In the data rows, the value 128 means zero.
In each game, the first row plays the second. By how much does the first row win? 15 means about a draw, 30 a big win and 0 a big loss. Wins can go round in a circle. Each row has two weighted sums of its numbers, A and B, taken from their middle values. A row wins by its A times the other's B, less its B times the other's A.
[130 143 166 188 180 147 105  79  69  70  82  95 101 108 123 143 158 164 156 138 123]
[131 118 104  87  90  95 109 116 118 114 109 111 112 111  98  86  82  83  82  90 102]: 15
[121 126 145 163 171 158 135 111 105 110 122 130 128 121 123 134 147 161 157 151 138]
[150 142 123 111 112 129 151 154 152 142 136 136 145 156 157 146 144 144 152 171 171]: 22
[168 157 160 159 180 178 158 134 120 113 118 119 115 108 101 118 140 169 186 199 211]
[159 146 137 131 130 126 117 103  95  90  86  94 100 104 106 110 123 140 151 164 160]: 21
[132 133 141 148 150 148 140 136 135 140 144 145 144 139 140 143 147 149 143 136 125]
[125 125 117 108  99 100 105 107 113 108 104 105 112 115 117 111 100 100 101 104 113]: 16
[161 159 146 140 152 168 180 194 183 172 159 161 169 166 163 150 146 154 166 176 179]
[120 114 107 108 112 114 118 118 121 120 123 125 126 126 125 125 130 136 141 149 152]: 14
[147 144 129 111  99  97 103 108 107  93  88  81  87  79  83  76  79  83  91 100 116]
[122 120 121 124 130 137 141 141 141 143 143 145 147 147 142 136 133 133 134 131 124]: 17
[103 109 124 139 140 132 116 104 109 112 120 122 117 108 102 111 120 125 123 115 111]
[179 163 142 133 138 153 171 179 174 169 162 152 149 140 131 124 124 131 142 146 139]: 8
[173 166 142 132 133 139 140 131 117  99  98 102 105 106 106 101 111 130 154 165 181]
[137 138 130 121 118 124 132 136 133 128 123 123 127 128 122 103  93  88  81  69  81]: 19
[ 94  93 100 113 123 126 123 122 124 134 144 151 152 148 144 143 143 144 143 133 120]
[138 163 173 154 142 138 155 166 166 164 144 130 130 146 158 160 142 120 105 101 116]: 16
[ 80  80  90 108 118 124 129 137 146 158 174 173 171 160 150 144 138 131 123 111  96]
[118 118 110  99  82  94 116 139 154 151 134 117 106 101  99  89  72  73  74  86 104]: 6
[124 132 139 146 151 150 151 148 148 157 156 152 148 146 147 142 141 134 127 119 112]
[166 155 142 128 123 129 141 144 142 134 123 118 117 118 117 112 111 110 119 131 141]: 14
[ 82  91 103 110 109 101  86  90  96 105 117 124 130 138 145 156 156 145 133 117 102]
[185 200 184 174 161 173 185 195 180 165 153 144 154 170 174 166 142 131 131 141 155]: 19
[163 181 207 227 227 213 181 151 138 143 148 141 136 133 148 175 205 208 200 190 186]
[163 162 146 122 110 118 139 153 154 142 122 113 119 132 139 133 119 109 116 128 144]: 24
[140 131 116  97  98 103 114 120 119 112 108 109 114 114 108  87  72  85  78  86  91]
[137 139 127 111  99 110 123 139 143 136 129 128 138 156 162 155 135 118 110 112 117]: 14
[209 203 195 187 180 193 200 194 181 162 150 134 128 121 114 100  95 107 123 145 165]
[176 158 125 105 109 130 153 169 155 145 132 128 126 116  85  67  46  55  82 103 117]: 4
[ 59  71  83  84  88  90  99 117 134 149 155 157 151 157 160 148 134 112  91  77  68]
[107 115 130 144 150 141 123 113 109 115 126 135 137 138 145 153 159 158 157 146 131]: 17
[116 101  90 106 127 149 173 179 181 194 194 188 166 147 119 103 102 113 121 121 109]
[ 79  77 101 127 143 140 128 120 126 143 160 165 157 143 131 136 144 149 145 131 113]: 29
[107 112 129 147 149 142 123 108 109 114 123 125 118 109 109 120 137 145 148 143 138]
[109 113 122 133 139 142 140 138 140 148 151 153 148 137 133 134 137 136 134 128 121]: 13
[182 205 223 236 210 196 187 192 175 166 154 152 157 185 208 225 216 189 175 171 185]
[125 128 147 169 173 171 153 138 132 140 151 147 143 132 130 142 163 164 168 169 163]: 15
[169 159 135 117 106 108 123 131 128 116 103  97 101 106 106 102  99 101 112 122 135]
[164 161 150 139 136 139 141 139 131 122 114 106 104 100  94  83  88  96 108 119 131]: 20
[122 125 123 109  92  69  53  48  64  71  53  61  69  81  96 103 104  81  71  52  53]
[141 138 128 116 115 113 120 126 127 123 118 115 114 117 116 108 104 105 105 111 117]: 21
[ 85  88 103 121 131 125 109  95  97 110 123 132 128 117 112 117 133 145 149 149 147]
[ 89  86 102 114 115 110 103 100 110 119 127 128 122 117 116 122 127 126 120 110 103]: 14
[113  96  99 105 120 129 137 144 150 166 164 143 106  71  34  19  50  72  85 103 116]
[156 156 159 157 149 127 103  84  62  55  63  70  73  89 105 123 136 140 144 141 139]: 22
[173 162 141 129 127 130 134 131 123 113 106 103 102  96  95  94  99 113 129 147 150]
[169 167 142 123 116 131 155 166 158 147 137 148 173 205 220 210 189 175 166 166 165]: 5
[115 122 131 138 141 136 130 125 125 128 132 135 140 141 145 147 147 143 138 129 121]
[179 167 146 132 125 130 142 146 140 126 113 114 123 131 132 122 109 105 109 117 126]: 16
[ 65  62  71 101 117 113 106 100 110 128 148 151 138 122 113 124 140 149 151 141 130]
[133 131 125 118 113 110 109 111 110 107 108 109 114 116 118 119 117 118 120 120 124]: 15
[126 126 107  74  73 106 158 208 224 212 184 164 167 171 169 142 109  94  86 105 122]
[109  98  90  92 106 119 131 137 142 148 150 156 146 139 129 125 130 141 150 158 155]: 15
[147 138 128 121 121 122 122 120 116 112 106 106 104 100  97  94 102 116 129 140 155]
[154 151 134 118 113 122 140 156 161 150 139 119 102  95  82  74  69  76  80  98 115]: 16
[143 140 138 138 140 146 150 150 151 147 145 147 144 146 144 142 141 140 141 148 148]
[175 167 160 162 175 172 170 149 130 122 123 128 127 118 107 113 131 157 179 191 197]: 15
[161 150 131 116 113 119 130 136 132 126 120 122 128 132 128 116 107 102 104 112 113]
[155 155 144 126 116 121 138 153 150 141 121 107 110 115 115 108  99  91 100 113 134]: 21
[179 170 146 125 125 142 171 181 177 163 149 143 141 142 131 115 106 101 113 127 136]
[126 130 132 130 124 114 111 105 107 105 106 104 107 109 116 120 121 116 113 108 112]: 13
[149 150 156 158 148 147 141 136 133 131 128 126 126 130 137 150 151 155 157 155 162]
[160 156 144 115 101  95 113 130 134 120  97  87  79  95  97  95  84  80  81  97 122]: 16
[127 127 125 123 121 115 110 107 106 104 104 109 119 125 129 131 133 133 133 134 136]
[111 109 112 115 119 115 112 107 109 112 121 126 123 118 114 116 119 121 120 112 100]: 15
[128 134 140 145 145 139 129 120 119 117 119 121 121 120 124 129 134 134 132 127 124]
[145 151 133 113  98  93  95 104 108  95  75  76  80  88  99 101  96  96 101 110 126]: 19
[145 144 135 119 107 111 122 131 132 125 115 107 111 122 128 125 115 111 112 117 131]
[157 170 187 196 198 186 169 169 157 159 153 142 133 129 133 141 147 149 148 147 144]: 17
[ 87  85  94 105 110 107 105 104 108 117 128 134 136 133 131 132 135 132 127 118 109]
[ 97  89 117 144 155 139 100  75  66  72  95 114 109  93  87 101 129 150 156 144 125]: 15
[140 145 144 140 143 154 166 175 170 175 172 162 147 142 139 132 126 121 123 127 134]
[141 153 164 165 158 137 110  88  76  74  62  74  99 120 145 171 179 178 172 173 171]: 19
[152 162 166 170 171 173 186 177 178 182 183 166 164 155 147 138 127 118 108  99  90]
[140 131 113 102  98 113 132 147 147 142 132 130 133 135 130 120 112 109 115 126 135]: 8
[125 119 102  86  81  89 105 123 128 125 122 132 155 179 176 181 162 143 135 132 128]
[158 156 153 162 171 172 162 153 145 140 143 145 145 142 141 150 160 171 184 184 187]: 17
[119 126 128 122 116 113 120 128 135 138 136 135 140 150 158 156 142 123 105  96  79]
[136 138 121  99  95 104 140 163 167 162 143 131 135 149 158 148 131 120 122 139 165]: 20
[172 161 134 114 112 121 140 151 151 137 124 118 116 110  97  77  62  61  60  86 100]
[132 136 136 134 134 134 136 139 137 135 131 126 121 121 116 107 110 107  98  99 103]: 19
[136 107  86  86  92 103  96  97  96  91  94 104  94  73  47  38  55  90 115 132 131]
[110 106 102  94  93 112 138 160 185 182 160 145 123 105  85  77  75  72  87 101 126]: 25
[ 49  59  37  40  40  56  61  85 106 114 120 126 131 134 131 124 114 108 104 105 101]
[110 115 122 124 120 110 100  99 104 105 109 114 123 132 144 149 149 136 124 113 105]: 13
[133 130 121 113 117 134 159 173 175 172 166 157 160 160 156 144 134 129 135 146 153]
[ 88 105 128 141 143 132 121 119 127 139 144 143 138 135 143 151 153 140 127 109  98]: 18
[178 173 150 138 130 132 139 141 139 130 117 106 102  98  90  77  79  81  93 103 115]
[ 90  80 103 125 145 145 136 126 127 142 164 177 165 153 148 149 159 169 176 158 135]: 20
[157 157 142 129 121 125 137 148 148 139 127 119 114 119 118 111 103  99 105 116 127]
[142 131 126 127 131 130 125 115 112 107 110 111  98  82  61  51  56  88  92 105 114]: 23
[104 110 118 114 111 111 111 114 118 123 125 129 136 145 154 156 148 134 121 112 106]
[167 163 168 176 173 162 150 133 123 118 119 120 117 111 111 114 127 137 143 140 136]: 15
[152 149 144 149 149 149 146 140 131 127 126 129 134 136 142 145 152 155 157 174 173]
[166 157 146 141 146 160 169 177 174 169 166 158 158 155 138 129 124 129 139 151 161]: 17
[118 116 114 117 114 113  98  99  99 102 104 110 109 108 109 113 118 125 129 133 135]
[175 170 152 131 125 137 154 165 160 147 130 125 137 152 159 152 142 138 142 159 173]: 19
[ 74  70  89 108 111  99  81  69  76  98 117 131 131 127 129 138 146 142 129 106  86]
[109 109 121 136 141 137 121 110 110 117 129 139 143 143 147 159 158 171 160 151 136]: 16
[168 159 142 128 130 148 171 188 165 160 142 132 128 123 113  99  96  99 118 142 162]
[107 109 117 118 113 105  99  93  93  90 101 102 108 116 124 131 133 133 128 123 121]: 13
[118 125 143 155 151 133 103  84  76  71  93 110 125 141 161 178 192 188 182 160 143]
[142 136 130 125 124 123 118 109 107 101 101  95  92  89  91  94 105 120 135 145 152]: 20
[120 129 146 170 177 181 166 155 155 168 178 178 167 167 163 173 170 186 175 162 149]
[187 194 204 239 233 231 216 186 171 172 174 172 183 191 195 205 207 190 184 176 153]: 12
[ 41  46  48  58  50  55  81 113 135 156 162 155 152 148 141 126 109  87  69  55  42]
[189 192 188 203 218 202 197 169 142 138 138 140 132 120 119 136 166 200 213 226 244]: 23
[105 103 107 116 122 124 121 118 121 126 134 135 129 119 111 106 114 120 123 120 110]
[150 147 130 110  94 109 132 152 151 140 124 114 115 121 122 113  95  98 100 109 131]: 12
[135 133 128 122 120 119 121 125 127 124 119 112 110 111 107 110 112 115 121 128 137]
[131 132 132 130 131 132 134 132 130 129 128 128 125 117 106  95  87  84  83  71  83]: 19
[157 154 140 131 128 131 134 131 123 113 107 111 122 131 138 136 135 138 150 156 164]
[148 136 120 106 106 121 139 157 158 150 142 135 129 121 109  97  90  86  96 106 115]: 23
[ 77  77  96  98 106 102 103 105 112 121 130 134 135 137 146 152 158 157 149 140 131]
[ 91  84  98 121 134 135 123 115 118 133 150 153 137 118 102  99 120 134 137 131 118]: 8
[185 176 150 134 124 126 137 141 138 123 109 100 109 110 114 112 107 110 118 130 142]
[105 116 113 100  94  83  94 116 129 130 121 113 112 120 123 116  99  78  52  30  46]: 20
[167 175 164 142 126 125 135 142 139 126 107  93  99 103 109 106  96  89  86 101 121]
[131 124 120 122 129 144 158 167 166 169 165 153 137 117  94  89  89 104 119 135 149]: 23
[ 50  28  48  96 120 120 104  92  99 119 155 175 176 160 146 152 172 174 175 159 125]
[128 142 136 120 114 125 157 187 198 182 164 151 150 160 167 153 131 111 106 112 131]: 2
[169 149 133 125 128 134 136 130 120 110 105 108 103  96  93  79  89 110 132 147 156]
[110 117 134 152 158 152 140 129 128 135 146 152 152 153 152 164 167 167 161 148 135]: 16
[141 146 150 156 159 168 169 175 167 169 165 176 179 193 210 217 232 215 208 205 204]
[109 119 136 152 156 147 133 122 124 133 141 142 143 138 144 151 157 154 147 134 123]: 8
[162 160 171 172 171 161 154 150 138 134 130 127 124 125 129 138 147 152 164 163 170]
[ 80 103 131 153 151 135 116 107 115 130 140 133 116 103 105 117 129 129 117 102 100]: 21
[162 172 162 135 120 125 143 158 159 148 126 111 116 124 132 125 109 100  97 106 127]
[ 75  89 101 106 103 104 114 131 146 158 171 171 167 180 168 152 130 104  72  53  35]: 17
[137 154 157 151 139 132 127 122 115 109 103 115 139 173 193 218 190 183 167 151 146]
[128 117 101  89  88  97 109 120 122 118 110 105  96  86  75  65  66  78  90 108 124]: 22
[100 103 122 138 146 141 134 130 137 148 158 166 170 173 187 192 191 180 164 148 128]
[129 119 124 137 146 147 135 124 119 123 131 133 124 107  96  94 119 136 145 144 137]: 10
[125 124 133 143 148 139 124 113 112 117 125 126 118 108 102 105 118 125 124 117 106]
[ 96 104 120 129 129 121 112 109 117 123 131 137 140 145 153 164 167 156 146 130 119]: 17
[ 74  72  80  95 101 100 101 109 115 126 139 150 156 166 165 164 152 141 127 108  88]
[184 187 171 165 170 170 181 169 161 152 141 134 127 115 102  87  91 100 116 130 138]: 12
[137 133 129 130 136 144 149 149 145 143 145 143 144 143 137 134 135 142 149 158 159]
[101 102 117 133 145 149 147 141 144 155 170 177 175 168 164 164 163 158 150 134 115]: 17
[125 120 112 104 108 124 146 166 167 164 157 156 157 147 143 130 120 113 119 129 138]
[101 103 102  94  93 106 113 126 132 133 131 132 139 147 146 141 127 115 104 104  98]: 12
[ 98  93 101 113 123 124 121 117 117 126 139 151 150 155 161 161 161 160 154 143 127]
[173 158 150 149 152 157 162 151 144 135 131 131 132 130 126 124 130 142 156 165 177]: 13
[154 161 140 110  95 115 148 189 188 184 155 132 131 138 136 114  78  53  57  74  91]
[ 64  64  89 104 111 115 120 132 154 171 186 184 172 174 176 178 161 151 128 102  88]: 26
[110 106 106 103 103 108 108 112 119 123 125 125 122 116 111 106 104 101  95  89  81]
[154 156 132 104  86  97 120 141 148 137 113 101 106 111 114  98  77  66  58  71  91]: 16
[144 141 125 111  96  99 112 127 131 123 113 104 112 121 119 107  95  85  77  82  97]
[128 137 132 119 119 144 179 215 237 242 213 193 176 187 192 179 148 125 117 124 140]: 17
[129 141 157 173 184 171 168 153 151 157 166 165 162 160 168 169 167 171 159 146 132]
[116 112 115 119 123 123 120 117 119 121 126 129 127 122 116 115 120 122 123 120 114]: 14
[191 189 154 123 108 116 136 148 142 120  91  81  90  94  88  64  53  48  52  75 108]
[139 163 186 218 218 203 195 180 184 193 188 182 177 188 205 214 212 201 192 181 180]: 26
[123 119 122 126 128 126 120 114 110 109 117 126 134 139 143 147 151 149 147 143 129]
[129 151 181 198 230 213 192 167 169 179 183 174 178 164 176 183 207 200 199 182 173]: 7
[121 114  99  88  79  68  80  85 104  91  90  83  75  83  84  83  82  88  95 101 117]
[101 103 113 131 141 140 128 111 110 114 125 129 115  95  78  73  87 111 120 124 118]: 24
[ 63  55  71  99 103  84  45  23  36  39  75  89  83  66  55  82 106 127 127 110  88]
[199 184 158 126 114 125 146 162 152 134 114  99  95  99  85  68  44  38  55  79 100]: 14
[ 77  93 106 111 110 105 103 109 122 131 137 145 158 168 189 207 195 178 156 141 130]
[129 121 110 100  91 104 113 122 126 124 118 117 120 122 120 116 109 110 111 119 126]: 21
[131 126 120 118 127 149 170 183 182 185 182 174 166 168 151 142 135 137 143 154 163]
[157 147 145 158 164 156 134 108  99  91  99 108 105  98  90  96 124 147 162 173 176]: 18
[107 107 122 135 138 127 110 101 107 110 120 121 114  98  98 106 118 124 120 112 103]
[128 124 121 119 119 120 124 126 126 126 128 130 132 131 129 125 124 125 127 129 130]: 15
[141 132 123 111 104  91  82  87  84  77  72  69  73  81  88  97 100 109 116 120 128]
[ 75  79  99 116 120 121 119 121 128 140 152 161 168 163 163 169 163 154 143 129 114]: 13
[ 80  86  92 101 105 102  98  87  96 101 115 129 137 140 142 149 147 145 139 128 114]
[ 98  93 109 118 124 113  96  82  89 101 107 110 103  83  79  81  91 104  96  89  81]: 8
[ 79  66  89 123 141 124  85  45  28  49  93 120 126 111 107 125 152 182 191 173 133]
[101 102 120 142 154 154 137 124 124 137 155 168 165 152 146 152 168 172 171 154 132]: 9
[144 137 129 128 133 135 134 128 122 118 118 117 113  95  84  75  73  88 103 115 121]
[ 96  94 107 124 137 145 139 133 136 148 162 166 160 143 134 133 143 150 151 144 128]: 20
[135 141 139 130 123 118 117 118 118 110 110 109 117 129 141 140 133 123 116 110 110]
[140 170 201 231 221 205 161 137 129 134 138 135 129 133 152 178 199 192 190 165 167]: 6
[139 138 131 125 125 130 139 147 145 150 142 140 138 140 138 134 128 125 126 129 133]
[121 118 106  92  88  96 109 126 135 135 127 120 118 118 117 110 103  91  90 100 107]: 15
[133 129 133 139 149 151 139 137 135 136 135 128 111  88  69  72  88 103 119 131 140]
[169 177 169 147 133 133 145 155 150 143 124 112 112 122 132 131 121 113 112 123 142]: 10
[132 133 141 154 156 150 134 116 109 106 117 128 135 142 147 159 172 173 170 170 154]
[159 185 184 154 153 163 189 214 209 194 173 155 157 179 202 192 168 144 137 152 180]: 18
[132 147 161 169 161 141 124 110 102  98  99 104 114 128 145 161 166 153 145 137 134]
[113 112 121 128 130 124 116 105 106 108 111 114 111 109 109 115 123 129 131 129 126]: 13
[162 143 119  90  77  83 107 126 128 117  96  95 101 111 110  93  79  75  75  89 101]
[177 171 150 128 121 130 146 160 151 139 123 116 115 114 112  95  90  91  95 112 127]: 18
[108 108 116 111 105  97  77  89  85  90  91  93  97 102 113 119 120 117 106  99  94]
[114 106  96  87 101 123 157 186 196 204 193 195 167 154 132 108  88  81  86  87 101]: 14
[169 168 157 142 132 131 135 135 128 116 104 105 117 130 140 139 136 131 133 138 144]
[ 79  89 116 138 144 130 105  91  95 111 132 143 143 137 145 163 179 184 169 151 130]: 2
[ 74  82  96  90  82  72  59  72  86  95 103 109 114 120 126 120 104  75  45  26  14]
[108 102  86  74  73  83 101 120 130 130 123 117 115 112 107  97  90  87  83  97 108]: 17
[170 185 186 197 208 203 207 199 179 196 187 170 162 157 157 160 159 171 173 188 193]
[125 130 141 153 164 152 143 131 127 131 136 139 137 132 131 136 144 143 143 136 128]: 16
[169 155 145 148 158 162 150 132 114 105 103 101  98  81  68  60  86 122 154 179 191]
[132 121 111 108 111 125 137 144 142 144 143 139 139 131 121 113 112 119 130 140 144]: 13
[118 129 130 120 111 112 125 139 147 144 135 135 149 168 178 196 168 139 122 113 113]
[127 149 167 171 166 145 133 130 133 136 132 122 116 120 130 137 132 118  99  87  84]: 11
[116 130 137 135 131 131 144 156 161 165 162 160 164 167 168 177 150 131 111  98  91]
[110 125 142 151 141 121  94  73  70  69  76  85 104 123 143 160 163 159 145 132 125]: 15
[115 116 129 140 147 142 132 122 120 125 132 137 136 132 131 137 145 148 148 140 132]
[ 84 112 135 141 131 114 112 120 134 145 143 137 134 141 153 159 140 113  85  63  66]: 14
[ 95  98 109 112 113 107  98  94  97 103 112 120 126 132 142 150 152 146 140 130 122]
[ 94 107 123 130 123 105  79  74  77  83  89 103 113 130 149 171 178 166 151 131 118]: 16
[ 97  97 111 123 126 117  99  86  90  92 110 126 136 141 156 164 172 174 161 146 127]
[106 111 120 118 117 117 120 128 134 138 140 144 153 161 167 171 152 139 124 112  99]: 19
[151 155 164 171 174 168 154 138 129 126 128 130 131 133 141 151 163 164 171 169 161]
[113 118 129 139 146 150 144 142 140 150 153 161 155 148 144 139 137 133 127 121 108]: 13
[100  94  94  98  99 100 105 109 114 119 124 123 119 114 110 112 113 116 116 112 107]
[214 207 223 213 195 197 201 191 173 166 147 134 127 124 125 128 133 141 149 166 176]: 15
[113 132 145 151 142 133 125 124 130 137 138 139 143 148 156 163 151 133 111  93  82]
[ 66  75  99 119 125 114 100  89  98 117 134 139 136 133 139 159 163 165 160 140 123]: 14
[145 132 118 107 104 110 117 119 115 108 105 101 101 101 101  94 100 111 126 141 150]
[120 120 106 100  95 104 123 140 148 149 138 133 133 137 135 127 116 109 110 118 128]: 18
[101 104 116 125 125 118 101  98 100 103 114 122 125 129 134 142 149 145 138 126 114]
[149 137 122 105 108 117 132 142 142 138 132 128 128 128 121 112 104 106 111 121 127]: 19
[169 162 147 142 146 157 165 161 155 147 141 139 135 130 122 116 113 118 127 131 128]
[105 113 125 130 131 135 138 142 147 153 148 146 146 146 147 144 137 128 121 115 111]: 17
[128 130 127 121 118 118 124 130 133 133 129 128 131 138 145 146 138 133 130 132 138]
[126 126 127 130 137 140 146 151 153 154 160 157 159 157 154 162 164 162 165 168 165]: 16
[123 120 117 108  99  95  86  78  76  72  74  78  85  94 104 109 116 115 113 109 108]
[173 173 153 137 132 138 146 150 137 123 111 108 117 125 127 123 121 126 139 154 167]: 25
[ 69  76  98 115 122 114 107 106 117 134 148 149 150 146 155 167 179 174 163 144 130]
[128 129 133 139 142 140 131 122 116 116 122 127 131 130 128 129 132 135 135 129 121]: 15
[149 142 127 110 107 113 131 144 147 143 129 117 110 115 111 104 101 101 111 125 140]
[124 126 126 119 116 116 118 117 118 116 114 119 129 140 149 148 141 132 126 121 116]: 9
[166 159 132 110 100 103 112 118 114  96  83  78  84  89  84  85  82  91 104 124 140]
[194 178 160 137 130 135 143 144 132 114  99  88  95  94  96  96  99 114 134 157 169]: 16
[134 133 125 116 113 123 141 151 159 157 145 135 126 121 114 102  91  98  95 105 122]
[125 115 102  97  92  98 104 113 112 106 101 106 111 115 117 118 122 129 140 158 171]: 11
[ 93  93 111 124 128 123 115 113 123 136 146 142 136 130 132 143 153 151 142 131 119]
[131 148 169 181 181 152 120  96  94  89  98  90  88  73  90  99 116 117 110  98  96]: 14
[144 148 143 141 142 142 146 147 145 144 143 141 149 158 164 164 161 158 152 158 155]
[122 124 120 113 108 112 117 124 127 125 121 120 126 133 140 138 132 127 125 128 136]: 15
[147 152 138 117 101 107 125 140 148 135 116 103 104 115 119 110  91  79  78  90 111]
[128 127 122 116 101  99 101  98 103 100  98 100 106 116 123 126 121 116 110  99  95]: 10
[101  83  89 100 103  89  78  62  61  68  89 102 105  89  87  93 113 127 130 119  99]
[152 163 162 168 171 175 185 176 180 166 169 160 158 168 184 188 187 178 169 179 188]: 13
[130 131 111  76  69  84 120 149 160 150 133 128 140 156 163 142 110  83  78  89 101]
[143 132 139 153 169 163 136 109  98 102 120 132 132 126 123 135 159 174 180 179 152]: 2
[128 136 131 120 114 126 147 167 168 177 161 148 146 144 138 125 106  90  83  89 102]
[138 150 139 121 108 114 137 162 170 163 147 132 134 147 160 166 146 126 120 125 140]: 10
[132 133 122 106  99 106 130 152 156 153 141 130 130 135 137 126 111 101  97 105 119]
[153 147 142 140 141 150 152 148 146 143 140 138 130 119 104 101  98 103 116 123 127]: 18
[ 98  94  99 112 121 121 113 107 108 118 135 148 148 136 126 122 126 127 123 110  93]
[100 112 119 113 105 109 119 136 148 154 155 153 159 169 174 166 141 112  87  71  64]: 16
[ 75  86 117 143 152 145 128 120 128 147 160 163 158 152 158 166 172 171 160 139 125]
[183 161 141 142 145 134 106  76  65  44  57  66  52  57  60  60  96 135 166 183 188]: 24
[ 88  86 105 123 133 128 116 104 110 124 143 150 146 132 123 124 131 132 127 111  92]
[128 130 134 143 152 161 166 168 164 180 180 168 162 143 125 110 104 101  95  95  82]: 9
[ 85  77  96 117 127 127 119 114 117 130 150 158 154 147 140 140 145 147 142 127 104]
[163 159 147 129 121 129 148 160 163 155 135 123 120 124 124 116 104 102 106 117 135]: 11
[131 127 115  99  93  99 110 123 128 124 114 108 108 111 117 114 105 101 105 112 125]
[165 173 151 132 126 138 156 177 173 167 145 134 137 145 142 132 117 108 116 128 143]: 19
[143 145 132 112 103 121 153 182 180 176 152 140 142 151 155 142 121 108 107 120 140]
[158 171 166 171 173 172 175 171 162 157 155 152 150 147 152 164 168 170 180 194 196]: 13
[206 218 212 167 139 127 140 160 162 145 107  83  79 112 137 141 116  87  76  81 116]
[153 141 128 120 113 109  87  73  61  53  47  70  70  70  66  78  94 113 130 140 143]: 6
[102 110 128 147 152 148 140 136 139 148 163 161 166 169 177 200 198 194 188 180 158]
[ 85 105 128 131 121 106  98  99 115 122 126 130 138 153 175 192 176 145 114  92  79]: 14
[ 98  95 101 117 126 119  93  81  89  91 111 120 118 107 102 101 113 123 124 112  98]
[108 106  94  79  81  89 105 119 125 123 121 126 135 151 153 144 133 123 121 122 127]: 17
[106 109 125 149 163 164 150 137 136 147 161 165 155 137 123 123 135 143 148 137 123]
[150 137 110  79  55  61  88 112 117 107  85  83  71  82  91  78  68  57  70  81 103]: 5
[132 122 115 117 131 148 160 165 165 165 177 166 159 143 131 124 128 138 155 161 169]
[107 119 144 167 190 196 189 189 190 200 223 219 221 206 198 186 182 172 156 135 110]: 27
[ 84  93 105 115 117 108 101 101 107 118 126 131 129 131 136 145 153 156 152 149 150]
[138 164 172 163 140 121 109 108 109 100  95  96 109 137 164 178 158 129 103  83  87]: 21
[ 99  88  80  81  82  99 114 124 132 136 133 126 111  93  75  60  78  92 111 126 138]
[132 121 120 125 135 141 140 135 134 137 144 146 140 127 115 109 118 132 143 146 145]: 17
[121 121 120 123 127 131 134 136 137 139 145 145 147 142 137 134 132 133 136 137 135]
[183 161 144 140 145 154 160 159 146 137 133 131 130 124 113 109 118 136 160 166 186]: 15
[135 121  99  96 102 124 145 156 157 158 155 152 142 123  93  61  45  59  66  81  77]
[170 177 181 189 177 151 116  84  63  54  60  59  81 104 130 152 165 175 174 167 167]: 15
[144 147 134 106  76  67  72  84  92  78  60  54  58  80  91  92  75  57  47  48  62]
[169 160 156 170 179 184 180 159 143 141 142 145 140 121 107 110 131 160 176 198 196]: 18
[ 84  83 110 146 175 182 157 126 123 142 169 179 158 140 125 139 175 200 214 204 182]
[124 128 139 158 169 167 167 161 161 160 175 173 184 186 197 194 186 180 176 171 151]: 11
[190 197 160 110  77  77  86  97  89  54  35  18  32  67  90  95  85  76  89 108 148]
[129 134 148 156 156 146 130 117 110 113 115 115 108  97  98 106 120 129 131 128 126]: 8
[108 116 118 115 106 100  97  98 109 109 111 112 121 130 138 142 133 120 104  90  85]
[127 124 111  99  90 100 114 126 129 125 119 119 127 135 136 126 115 109 103 114 121]: 17
[ 87 108 140 153 146 123 101  96 107 120 123 110  89  69  73  84  98  92  79  73  75]
[ 92  77  70  57  73  67  73  70  80  80  88  97 100  95  91  90  90 100 103 104  99]: 20
[152 176 192 207 212 206 178 156 140 139 143 149 153 161 179 188 197 181 177 162 152]
[169 157 152 154 153 144 123  93  83  67  75  83  86  74  66  85 108 137 158 176 176]: 23
[106 110 126 135 134 123 109 100 110 114 121 121 115 108 109 111 115 114 106  94  88]
[121 114 119 126 130 125 113 104 107 109 115 117 110 101  88  95 106 119 124 118 113]: 13
[166 163 145 137 135 136 137 131 122 110 104  99  97 100  97  97 107 124 142 161 169]
[103 114 126 133 138 139 135 132 131 134 139 145 154 165 174 183 175 166 157 149 143]: 10
